In the data rows, zero lies at 4.5, halfway between 4 and 5.
Here are some numbered points:
[4 6 4 2 2 6 4 6 5 5 5 3 8 5 4 6 5 4 4 3 5 7 5 6] 0
[7 3 5 7 6 4 5 4 5 5 6 5 2 4 8 3 4 5 6 6 4 1 5 4] 1
[1 6 4 3 5 5 5 3 6 7 1 4 4 6 4 7 1 4 0 3 6 6 5 3] 2
[0 3 2 3 5 4 5 3 4 2 0 5 5 4 5 6 7 3 1 4 9 5 4 3] 3
[5 5 5 5 6 5 8 8 2 1 5 5 2 6 7 6 6 5 5 5 5 6 5 5] 4
[6 6 3 3 4 5 9 3 5 3 3 4 4 3 4 6 9 3 2 5 7 7 5 1] 5
[5 5 5 4 3 5 7 7 4 1 6 4 5 5 6 4 8 5 6 5 5 6 4 7] 6
[4 2 8 5 6 6 3 4 4 5 7 7 5 5 6 3 0 7 7 4 3 4 1 8] 7
[6 4 6 3 5 4 3 5 5 7 9 6 9 4 4 3 5 5 7 4 3 3 7 8] 8
[6 4 7 7 4 4 4 7 3 4 6 3 2 6 6 4 0 7 7 4 3 3 5 6] 9
[4 6 1 3 3 4 4 2 7 5 4 4 7 2 4 4 7 2 4 5 6 5 3 3] 10
[2 4 2 6 3 3 4 6 4 5 3 2 4 5 3 4 4 5 5 5 4 5 6 3] 11
[5 4 5 6 5 5 3 3 3 4 3 7 4 5 2 5 4 5 5 6 2 3 4 4] 12
[6 8 1 6 2 3 8 3 6 5 3 1 3 2 5 2 4 5 4 6 4 7 1 1] 13
[5 3 5 6 5 3 4 6 5 6 6 4 4 4 7 4 5 5 5 5 5 1 6 4] 14
[7 5 6 5 6 5 5 4 6 5 8 5 3 5 7 4 3 6 4 5 5 5 6 5] 15
[6 5 5 3 2 5 6 5 5 5 6 3 6 4 6 4 7 4 3 3 7 6 7 4] 16
[5 5 4 4 5 4 7 7 4 1 6 4 5 4 6 5 7 5 6 5 5 5 5 7] 17
[3 6 1 3 4 4 3 2 7 4 3 5 7 3 3 4 8 1 4 4 7 5 3 3] 18
[6 4 7 7 4 4 4 7 3 3 6 5 1 6 6 4 0 7 8 3 2 4 4 7] 19
[5 5 6 4 5 5 7 5 5 3 7 5 4 4 5 5 6 5 5 4 5 6 5 6] 20
[4 3 7 4 5 4 1 4 5 6 5 5 5 5 5 4 2 5 5 3 5 3 5 6] 21
[3 5 5 5 5 5 5 4 5 4 4 5 4 5 6 4 3 5 3 4 6 5 4 4] 22
[4 5 5 1 3 6 6 3 5 5 2 4 6 5 3 8 8 3 0 4 7 7 6 2] 23
[4 1 6 4 7 5 3 3 5 4 3 8 3 4 5 7 5 3 3 3 6 1 6 3] 24
[5 3 6 3 5 5 5 5 4 2 6 7 7 4 6 4 8 3 6 3 5 4 4 8] 25
[5 3 5 5 6 4 4 5 6 6 6 5 4 4 6 4 3 5 5 4 5 3 6 5] 26
[5 2 5 6 5 5 2 4 3 6 5 6 3 4 4 2 2 6 7 6 1 2 3 5] 27
[5 5 7 4 4 6 4 5 4 6 7 4 5 5 4 5 2 5 6 3 3 5 5 7] 28
[6 4 2 6 4 4 5 1 4 4 2 6 2 3 3 4 7 3 3 6 6 3 3 0] 29
[2 4 4 4 6 4 6 3 4 5 1 5 1 5 4 7 5 3 0 5 7 4 6 0] 30
[4 4 5 3 4 5 3 3 5 5 4 5 4 4 5 5 4 4 3 3 7 4 5 4] 31
[4 6 2 4 4 4 5 5 6 6 3 3 5 4 5 4 6 4 2 4 6 5 6 2] 32
[3 4 7 3 5 5 3 8 5 8 7 3 5 6 6 6 2 7 3 3 4 6 7 9] 33
[3 6 1 3 4 4 4 2 7 4 3 4 7 3 4 4 7 2 3 4 7 5 2 3] 34
[5 3 5 7 6 4 2 4 3 6 5 5 2 5 4 3 2 7 7 6 1 2 4 5] 35
[4 7 3 3 2 4 4 6 5 7 4 0 7 5 2 4 3 4 5 3 3 6 5 5] 36
[2 6 2 3 3 4 3 5 7 9 4 1 8 4 3 4 4 4 3 4 4 6 6 4] 37
[7 3 3 7 3 4 5 4 4 6 4 3 2 4 6 1 2 7 5 6 4 4 4 3] 38
[3 7 4 5 5 4 7 4 4 4 3 3 3 5 4 5 3 5 3 5 6 7 5 2] 39
[2 5 5 3 3 5 3 6 2 7 4 4 6 7 3 6 3 6 4 4 3 6 6 7] 40
[4 4 5 4 5 5 5 5 5 4 4 5 4 5 7 5 2 5 5 4 5 5 3 6] 41
[3 8 4 2 3 5 1 6 6 8 6 1 9 5 0 4 5 4 5 3 2 6 5 8] 42
[6 3 6 7 4 4 2 4 3 3 6 7 3 6 4 4 2 6 8 5 2 3 2 6] 43
[8 5 4 4 3 3 5 4 5 4 8 4 6 4 4 2 7 4 6 4 3 5 6 6] 44
[5 6 5 4 3 5 7 6 5 5 5 3 4 5 4 6 5 5 4 4 5 6 6 3] 45
[5 6 4 4 4 4 5 4 7 6 7 3 5 3 6 1 3 5 5 5 5 6 4 6] 46
[4 1 4 5 6 4 5 5 4 3 3 6 2 3 8 5 6 4 3 5 7 3 5 2] 47
[6 7 3 6 5 4 7 3 6 3 3 4 3 4 4 4 4 5 5 6 5 6 3 3] 48
[3 2 6 5 6 5 3 5 3 3 4 7 3 5 7 6 4 5 4 4 5 3 5 5] 49
[3 6 3 4 5 4 6 3 4 6 3 3 4 5 3 6 5 4 0 3 6 6 6 0] 50
[2 6 0 6 5 3 4 3 3 4 0 3 6 6 0 5 7 3 4 5 3 4 3 3] 51
[7 6 3 4 1 5 8 3 5 4 5 3 6 3 3 4 8 5 5 6 4 6 3 4] 52
Which five points above are nearest to each new point? Their numbers follow each, nearest first.
[2 5 6 3 5 5 4 8 4 8 7 3 4 5 6 5 1 7 3 2 5 6 7 7] --> 33 28 40 26 21
[1 6 4 3 6 4 5 3 6 6 1 3 4 5 3 6 2 4 0 4 6 7 5 2] --> 2 50 39 30 32
[7 5 4 5 3 4 5 4 5 4 8 5 7 3 5 2 7 5 7 4 4 4 5 5] --> 44 20 46 8 52
[0 6 3 4 6 5 4 3 6 7 1 4 4 5 3 6 2 4 0 4 6 7 5 2] --> 2 50 39 30 32
[4 3 8 5 6 6 3 4 4 5 7 6 5 5 6 4 1 6 6 4 3 4 1 9] --> 7 28 21 41 43
[8 4 4 6 3 4 5 4 4 6 5 4 3 3 7 1 2 6 6 6 3 3 4 2] --> 38 1 27 14 26
[5 4 3 7 5 4 8 4 4 2 2 4 1 4 5 5 5 5 4 7 5 5 3 1] --> 48 39 29 47 22
[4 7 4 1 2 5 5 6 4 6 4 3 7 5 4 6 6 4 3 3 5 7 6 5] --> 0 45 16 36 32
[4 7 5 4 3 5 6 6 5 8 5 1 6 5 3 3 1 6 4 4 2 8 4 6] --> 36 28 46 40 37
[2 6 0 5 4 3 4 4 4 4 0 3 5 6 0 5 6 3 5 6 2 4 4 2] --> 51 11 12 32 18
[2 3 4 4 6 5 6 3 5 5 0 5 2 5 4 7 5 3 0 4 7 4 5 0] --> 30 50 3 2 47
[4 2 8 5 6 6 3 4 5 6 6 7 5 5 6 3 1 6 7 4 2 4 3 9] --> 7 21 28 27 43
[5 6 2 3 1 5 5 4 5 6 4 3 5 4 2 5 7 4 2 4 6 5 7 3] --> 32 16 45 50 23
[4 7 3 4 1 4 5 6 5 6 4 1 7 5 3 3 4 5 4 3 3 7 5 5] --> 36 0 37 45 11
[8 5 5 5 3 4 5 4 6 4 8 5 6 3 6 2 7 5 7 4 4 4 5 5] --> 44 20 46 15 16
[1 6 4 3 5 5 5 3 6 7 2 3 4 5 4 6 2 4 0 4 7 7 5 2] --> 2 50 39 32 30
[1 6 4 3 6 4 4 3 6 7 2 3 4 5 4 7 1 4 0 4 6 6 6 1] --> 2 50 30 39 32
[7 4 6 3 5 4 2 5 4 6 9 5 7 4 4 3 6 4 6 3 3 3 7 7] --> 8 44 28 26 21
[5 5 4 2 1 5 6 6 6 5 6 3 6 4 6 5 8 4 3 3 7 6 7 4] --> 16 45 0 32 20
[6 3 6 5 4 4 4 4 5 5 7 5 4 4 5 4 4 5 5 3 5 3 6 4] --> 26 14 15 21 31
[4 2 7 7 7 6 4 3 2 3 2 7 0 6 5 6 2 5 4 5 5 3 4 3] --> 49 12 24 22 47
[7 7 5 5 4 4 6 7 6 6 8 3 5 5 4 5 5 6 4 5 4 5 8 5] --> 45 15 20 44 16
[5 8 1 6 1 4 8 3 6 6 2 0 3 3 3 3 4 6 4 6 4 7 1 0] --> 13 48 39 52 32
[5 3 4 4 4 5 4 3 3 5 5 5 4 4 5 5 6 3 4 3 6 3 6 3] --> 31 26 22 14 24
[7 7 1 6 1 4 8 3 6 6 3 1 3 3 4 2 4 6 3 7 5 6 1 1] --> 13 48 52 38 39
[4 2 8 4 7 6 3 5 4 5 6 7 5 5 7 4 1 6 6 4 3 5 3 8] --> 7 41 21 28 49
[3 7 4 1 2 5 1 6 7 8 6 1 9 5 0 4 5 4 5 3 3 6 6 9] --> 42 36 37 0 40
[4 2 6 4 6 5 3 3 5 4 4 8 4 4 6 6 5 3 2 3 7 1 6 3] --> 24 31 49 47 26
[1 6 3 3 5 4 4 3 6 7 1 3 5 6 4 6 2 3 1 4 6 7 5 2] --> 2 50 39 32 37
[3 6 6 1 3 5 5 7 3 4 4 4 8 7 3 7 7 4 4 3 4 7 5 7] --> 0 40 45 6 20
[5 5 3 6 5 4 7 4 4 3 2 4 1 5 6 5 5 4 4 7 5 5 2 1] --> 48 39 29 22 47
[1 6 5 4 6 5 5 3 5 6 3 3 4 6 4 6 2 4 1 4 7 7 5 3] --> 2 39 50 22 31
[5 7 4 6 6 3 7 5 5 2 5 3 2 5 3 4 3 6 6 5 3 6 5 5] --> 48 39 20 45 17
[8 5 5 5 3 4 5 4 6 4 8 4 6 3 5 2 7 5 7 4 3 4 5 6] --> 44 20 46 8 52
[4 5 6 3 4 6 5 2 6 8 5 5 6 4 2 5 4 5 2 4 5 6 4 4] --> 31 22 45 0 28
[4 2 0 7 6 3 6 4 3 2 1 4 2 2 8 4 7 3 6 7 6 2 4 1] --> 47 29 1 48 14
[6 8 1 6 1 5 8 2 6 6 3 2 3 3 4 2 4 5 4 7 5 6 2 1] --> 13 48 52 39 38
[7 7 4 3 3 5 5 4 7 5 8 5 8 3 4 3 8 4 6 5 4 6 4 7] --> 44 52 46 20 8
[3 5 7 3 4 5 4 9 5 7 7 3 5 6 6 5 2 6 3 3 5 6 8 8] --> 33 28 40 0 26
[2 6 0 6 5 4 4 3 4 4 0 3 5 5 0 6 7 3 5 6 2 3 4 2] --> 51 11 12 29 18
